Each row is where one point has got to under a steady rotation. How many ticks took it there?
The counts run from 0 to 537.
[109  96 152 131 121  97 155 149 139 127 158 142 150 156 126  85 124  99
 131 142 106 174 141 136 133 129 111 101 105 114 122 147 105 113 186 113
 196 128  72 111 107 165 102  67 115 117 111 136 159 112 101 141 144 108
 160 138  78 136 111 132 127 101  98 101 183  96 120 101 159 139 106 149
 130 103 162 156] -> 420
[114 125 152 137 107 149 152 141  86 131 139  87 146 145 144  78 143  92
 124 149  95 128 142 170 162  92 153 114 129 101 113 134 112  80 168 104
 157 134  89 112 126 187 121  93 137 139  67 119 142 179 129 126 162 145
 140 141 102 132  88 106 101 103 118 143 128 133 105 139 122 158 117 124
 165  78 192 128] -> 56
[ 98 114 125  98 131 149 119 123 139 106 163  95 141 155 140  80 140  79
 113 139  84 156 146 130 167 128  96 119 105  84 126 148  84  77 143 102
 199 132 105 101 125 182 108 106 155 150 111 111 160 120 134 121 146 113
 140 136 110 107  90 115 116  62 111 107 149 103 120 132 148 140 139 131
 131  94 167 146] -> 43
[118  73 177 101  88 112 176 148 166 147 150 119 139 134  92 111 117 113
 110 156  83 161 116 161 166 158 144  90 168 130 127 115 121 102 157  93
 154  96 109 126 110 154 136 115 132 155 112 140 122 140 113 112 153 150
 135 146  95 107  63 100  90  98 123 118 157 133 119 137  94 123 119 150
 161  73 163 138] -> 234
[131  97 129 152 124 144 150 133 136 138 138 106 133 158 128 122 136 105
 106 137 114 199 129 170 164 151 121 124 151 127 106 161 134  91 195 106
 161 110  91  65 116 185  98 110 158 147 105  71 125 145 125 120 135 150
 143 128 123 128 100  99 123 110 103 124 126 127 102  88 157 154 101 123
 162 127 182 130] -> 339
[127 105 150 116 132 122 170 134 133 136 131 113 164 172 137  83 143 128
  66 142  99 115 132 144 168  94 161 122 128  97 126 128  87  79 181 119
 170 106 115 113 125 192 127 133 133 101 124 130 184 164 127 143 165 112
 160 143 121 107  83 131 119  83  77 128 149  98 133 129 134 125 114 127
 146 108 153 156] -> 536
[113 131 145 142 106 103 136 160  94 152 160 112 133 163 137  80 123  93
  89 138 123 182 122 165 149 131 136  85 152 139 122 139 114 110 184 114
 163 132  74 130  87 171 112  92 121 128  96 107 161 146 131 136 139 134
 163 135 107 169 112 105 118  90 119 103 160 107 134 101 155 158  95 132
 146 130 203 120] -> 431
[135  79 136 146 124 123 158 138 163 130 143 116 145 147 132 129 113 122
 105 140 113 181 138 154 165 150 120 117 172 124 120 152 117  97 208  99
 178  91  92  76 117 185 103 113 142 150 113 103 136 137 106 129 135 134
 131 147  81 126  90 124 123 133  75 108 143 121 114  94 151 151 110 131
 151  93 174 146] -> 333
[102  82 172  88  82 128 167 139 134 158 167 107 135 139  82 115 142  91
 102 153  99 169 107 159 162 137 132 105 159 134 112 111 138 111 158  94
 150 104 110 129 107 147 130 106 148 130 118 111 114 150 123 137 140 160
 129 158 105 114  81  95  73  95 135 127 168 110 135 142 110 160 133 157
 155  78 169 110] -> 228
[124 111 140  90 130 139 191 135 171 128 145 120 148 174 110  78 145  71
  96 131 104 187 154 153 153  99 107  94 140 129 122 125 137  99 185  97
 137  85 100 115 133 132 120  90 157  97 137 117 126 144 165 113 149 130
 109 142 102 130  87  98  97 126  91 152 145  89 131 133 135 147  86 135
 145 116 139 106] -> 366
[109 122 134 109 115 105 140 149 146 141 208 100 120 161 104  53 130  94
 110 124 107 174 129 109 157 128 116  63 128 118 140 120  84 115 139  85
 160 139 114 102 106 168 129 106 136 119 101 103 163 148 132 121 147 154
 178 159 120 161  74 112 106  83  94 129 163 119 141 120 137 123  96 131
 115 112 165 140] -> 518
[ 94  93 159 103  92 144 150 107 141 160 160 101 142 155  60  81 148  94
  79 148 128 188 110 126 159 157  84 159 118 125 113 120 136 104 210  92
 159 118 113 149 140 158 112 102 127 143 122 112 145 126 134 146 118 149
 132 146 118 127 109  88 105  92 127 125 152 101 154 127 130 172 121 162
 147 110 151 106] -> 218
[115 108 167 125  98  97 177 140 125 173 112 132 160 169 120  80 126 112
  53 135 130 169 114 146 158 126 129 120 133 126 116 113 122  76 228 106
 139 105  93 151 122 175 141 127 110 138 114 125 155 141 156 137 135 126
 150 129 117 130  99 100 119 102 103 122 142 120 152 126 109 122  87 154
 167 108 164 125] -> 444
[119 124 145 144  92 112 148 134 139 164 156  76 128 178 119  69 132  98
  88 152 151 149 127 142 133 151 140 141 147 153 119 141 114  90 181  96
 162 122 103 165 105 196  92 105 104 133  85 146 182 142 145 104 151 138
 120 118  93 142 138 110 118  72 114 122 154 125 121 126 133 144  77 124
 127 130 177 120] -> 203
[114 106 142  57 141 139 182 122 180 133 152 113 140 166 123  70 150  87
  98 131  91 174 146 152 146 104 104  88  98 123 127 128 146 108 196  89
 178 102  90 124 140 165 131 110 139  73 161 117 146 134 142 106 135 127
 136 130 103 129 102 110 116 102 103 134 143  99 116 140 129 100  88 125
 156 119 129 119] -> 364
[125  82 138 145 113 133 140 137 144 131 151  93 131 160 135 109 145 103
 100 131 121 181 115 158 169 168 119 125 138 140 110 165 132  84 180  98
 182 110  93  71 112 191 100 130 150 147 114  80 134 146 130 110 132 152
 153 113 111 129  93  94 126  96 107 119 121 126  95 105 159 131 102 104
 151 123 169 133] -> 340
[ 90  90 162  96  78 130 134 118 158 144 165  96 149 151  85  79 138  98
  80 152  99 165 110 151 142 139 121 115 124 127 121 119 127 138 197 103
 168 108 112 159 112 167 118  93 122  83 136 109 154 141 135 144 128 142
 123 168  97 137 100 117  75  96 115 114 157  86 125 129 143 163 136 147
 126  97 158 121] -> 221
[ 86  95 125 127 134 118 182 140 119 140 152  98 118 182 135  84 153  62
 106 128 119 148 139 134 153 145 136 117 120 136 115 156  96  75 181 113
 170 124  57 130 117 187  85 117 127 124 138 147 151 104 124 128 136 139
 135 111 115 130 124 125 116  84 109  88 181 109 115 125 138 115  86 110
 127 127 165 150] -> 192
[134 116 149  83 134 137 141 133 158 111 147  86 128 184 136  73 144  71
  90 151  91 117 103 130 180 127 111 138 109 119 129 188 109 112 163 104
 171 119 143 113 130 179 113 113 113 135 115 131 141 133 102 140 155 128
 114 114 158 101  99 115  89  77 104 146 152  80 118 104 108 124 105 133
 126 119 164 143] -> 391
[111  91 125 104 123 126 163 143 206 150 150  98 133 159 117  91 113 110
  98 146 102 178 133 141 154 155 105 107 174 151 114 107  96  92 156  79
 163  93 139 150 121 152 128 106 111 161 125 147 122 131 155 100 152 142
  98 156 101 128 103  89  91  71 132 118 151 130 121 130 114 123 118 156
 151  91 162 145] -> 467
[115 111 146 143 143 135 197 124 143 146 155 138 136 160 109  69 139 150
  92 148  93 185 144 150 157 119 121 143 111 116 112 121 116 121 212 111
 156  99 121 111 152 174 124  80 110 123 125 116 125 190 129 128 150 144
 129 173 101 152 110 120 123 129 100 148 153 106 129 101 153 162  96 143
 153 104 141 148] -> 73
[ 82  88 165  87  95 139 151 125 139 165 175  94 139 136  69  90 153  89
  97 142 100 182  97 147 159 163 103 127 113 121 122 117 131 108 170  92
 164 114 102 145 120 167 119 111 143 134 149 110 120 128 119 137 119 161
 141 150 127 125  97  85  94  78 140 121 161 107 142 140 110 154 119 151
 142  94 152 129] -> 224
[113 101 114 110 128 111 170 149 169 150 187  97 119 171 123  79 135 117
 107 136  99 162 118 142 152 132 128  98 143 133 112 131 103 140 181  97
 175 122 134 114 133 161 116  93  98 102 123  98 120 189 138 130 131 158
 138 182  96 186 108 115 109 100 115 118 157 102 115 125 145 132  96 132
 130 113 162 146] -> 82
[116  82 161 109 139 117 165 126 153 129 104 121 147 156  97  71 123 105
  75 135  84 155 119 135 170 121 155 111 135 126 118 115 126 112 186  86
 132  95 125 106 119 176 158 122 129 120 107 131 181 136 111 144 152 136
 140 134 145  95  63 130  75 104  67 121 150 115 126 109 112 114 107 145
 137 135 156 120] -> 12
[112 103 147 146 120  97 151 147 131 127 144 150 156 153 122  90 107  92
 115 140 121 176 149 135 144 139  98 106 121 125 124 147 117 104 198 104
 176 107  69  88 102 160 100  64 124 134  95 135 150 120 109 150 134 107
 141 147  75 141 103 123 125 121  80 124 171 108 129  98 151 165 116 156
 127  94 176 138] -> 421
[140 114 131 109 140 138 154 140 180 120 128  98 145 174 126  70 113  93
  96 148  97 156 126 143 178 127 114  88 147 114 132 153 117  76 164  91
 150 105 145 122 133 154 122  92 120 150 102 158 128 130 108 130 160 144
 114  92 123 134 104  98  80  97  90 158 144 111 142  94  80 126 102 157
 154  79 152 153] -> 383
[128  97 125 102 114 103 149 136 190 135 180 101 157 152 102  85 113 108
 107 126  95 174 149 115 140 128 113 134 134 134 122 104  87  74 144  71
 164 130 147 109 125 157 112 103 128 156  96 139 174 122 136  99 156 109
 131 151 107  97  96  98 133  55  98 144 159 111 128 154 145 129  97 143
 133 109 156 146] -> 31
[123  98 133 106 131 119 148 141 169 138 152 129 166 162 118  92 122 123
 112 132  89 187 139 121 133  98 123 118 127  90 124 107 106  64 145 106
 180 139 124 106 124 146 122  90 131 144  93 138 162 128 120 113 178 121
 130 116  96  91  98  96 110  56  90 116 156 101 128 133 136 151 126 160
 133  80 153 138] -> 34
[115  93 141 103 115  99 166 130 180 138 171  95 153 160  94  75 120 116
 103 134  88 163 142 118 135 106 144 138 138 142 128  95  99  85 137  77
 151 128 151 124 113 161 120 116 127 127 111 140 178 136 121  98 153 125
 150 151 130 102 103  98 135  42  95 151 167 102 114 151 150 120  84 115
 125 124 160 141] -> 26
[128 114 123 102 133 121 154 154 131 135 146 124 148 152 123  83 126  99
 108 135  63 188 128 145 136  72 148 124 121 134 107 102 133 117 162 109
 158 142 132 116 108 165 152 102 113 157  86  92 148 153 132  98 166 130
 133 136 139 115  88  88 105  54 109 116 131 117  86 140 161 139 105 131
 144 132 193 107] -> 260
[105 126 127 132 112 145 128 139 125 115 155 109 165 155 141  72 126  83
 103 140  81 161 143 133 175  97 106 107 137  85 142 122  84  72 155 119
 149 114  92 109 114 172 117  86 149 154 108 108 156 132 140 123 163 128
 132 147  96 118  76 115  92 110  86 112 150 102 115 120 173 168 142 139
 122  74 183 141] -> 45
[120 111 145  83 138 146 179 125 174 120 142 110 154 163 123  76 134  83
  95 133 100 176 151 154 148  95 114  81 130 124 128 129 141 112 196  88
 160  85 106 123 130 151 131  93 145  71 148 118 144 137 153 119 141 117
 129 144  99 140  94 113 101 121  95 140 148  92 118 135 132 126  89 129
 146 115 134 106] -> 365
[ 96  88 131 126 130 157 146 124 131 134 132  90 135 149 101  81 136  57
 103 142  72 167 124 138 184 144 121 154 119 127 109 142 128 100 173 100
 142 104  99 124 124 189 118 114 140 188 113 106 125 122 106 116 137 156
 101 120 148  89  86 118  71 106 115 105 140 130  99 111 121 149 114 137
 150 114 188 123] -> 483
[122 104 116  83 139  96 180 180 144 134 149 133 149 191 153  99 128  84
 116 137  99 150 113 132 127 103 129 111 126 134  93 124 120 121 173 105
 183 136 115 106 108 130 123 101 108 128  85 126 115 153 128 158 146 114
 127 141 106 151 107 108 104  62 111 103 160  85 106 142 129 132 105 158
 142  97 192 137] -> 177
[117 123 146 139  86  91 135 157 122 147 157  86 136 171 145  74 121  90
  82 137 135 152 113 144 156 154 122  93 138 136 122 142 108  99 191  91
 167 129  96 135  94 190 123 115 114 131  84 113 165 150 147 137 125 130
 172 144 116 176  99 107 126  80 121 119 140 129 134 137 128 119  89 125
 139 122 193 128] -> 435
[122 116 137  76  99 151 143 125 162 134 175 102 148 150 103  88 130  72
 110 141 111 197 129 128 163 143  56 119 114 104 130 147 146  92 185  94
 175 118 106 110 137 157 107 100 161 149 114  92 147 106 137 119 133 130
 135 125 105 113  97  88 117 105 105 145 138  90 134 123 135 154 121 147
 141 105 141 106] -> 130
[112  77 147 118 131 124 180 135 157 132 135 110 164 154  77  98 137 108
 100 124  91 177 141 130 139 109 149 145 131 135 107 101 132  68 143  75
 148 122 139  89 123 153 117  93 152 130  99 131 159 133 111 120 155 128
 135 134 150  88  92  82 116  51  94 161 153 108 120 155 126 145 100 136
 151 121 158 126] -> 24
[129 114 146  94 127 128 145 135 155 104 145  98 156 188 139  71 125  78
  85 149  85 120 102 130 181 101 132 132 114 113 128 168 104 119 164 117
 162 115 138 128 114 188 119 118  99 124 125 141 149 132  98 139 167 142
 114 101 143 110 106 129  81  84  83 142 158  78 115  90 124 123 102 135
 121 109 168 145] -> 392
[132 103 151 100 111 125 159 128 139 134 140 105 121 142  96  69 129 100
 144 150  74 156 146 143 126 102 159 149  99 130 109 130 151 136 161  73
 171 138 115 117 124 183 135  97 106 137  66 126 163 147 101  98 146 131
 127 138 101  90  94 126 112  79 112 135 153 120  96 136 122 132  92 138
 139 115 168  96] -> 497
[100  92 157 152 114 104 153 162 115 132 153 113 132 171 127  90 149  85
  98 129 138 184 124 140 154 171  99  94 124 127 110 157 114  92 171 103
 169 123  77  83  90 179  92  95 147 141  91 112 130 135 125 138 129 138
 172 133 119 165  96  96 118 101 117 119 157 121 131 116 137 144 107 132
 143 105 180 138] -> 428
[117 107 128  78 138 118 154 152 151 127 141 119 140 166 134  74 129  96
 122 132  65 169 143 136 124  81 134 121 102 123 100 103 131 113 170  89
 178 138 126 112 119 157 150 112 116 140  71  99 144 145 154 105 151 107
 141 132 112 109  83 104 111  56 105 115 135 109  93 157 139 119 110 147
 137 122 184 112] -> 265
[125 122 170  91  82 126 158 146 138 118 183  92 142 152 119  87 130  67
 113 144  96 169 120 141 187 133  99  76 131 106 161 139 130  75 145 105
 145 127  89 125 113 162 113 119 152 140 121 108 117 123 118 111 146 167
 147 110 110 122  93  85  98 108 135 169 149 121 127 136  98 119  96 132
 152  87 164 138] -> 141
[156 157 175  82 119 131 162 133 116 127 149 107 133 149 144  81 110  82
 117 157  91 141 128 194 174 112 132  92 130 117 140 163 127 109 171 108
 177 121 103 119 134 167 142 107 135 128  92 125 152 144  90 119 148 128
 149 122 119 119  94 109 118  97 124 155 158 113 135 116  85 136  89 146
 173  95 163 134] -> 149
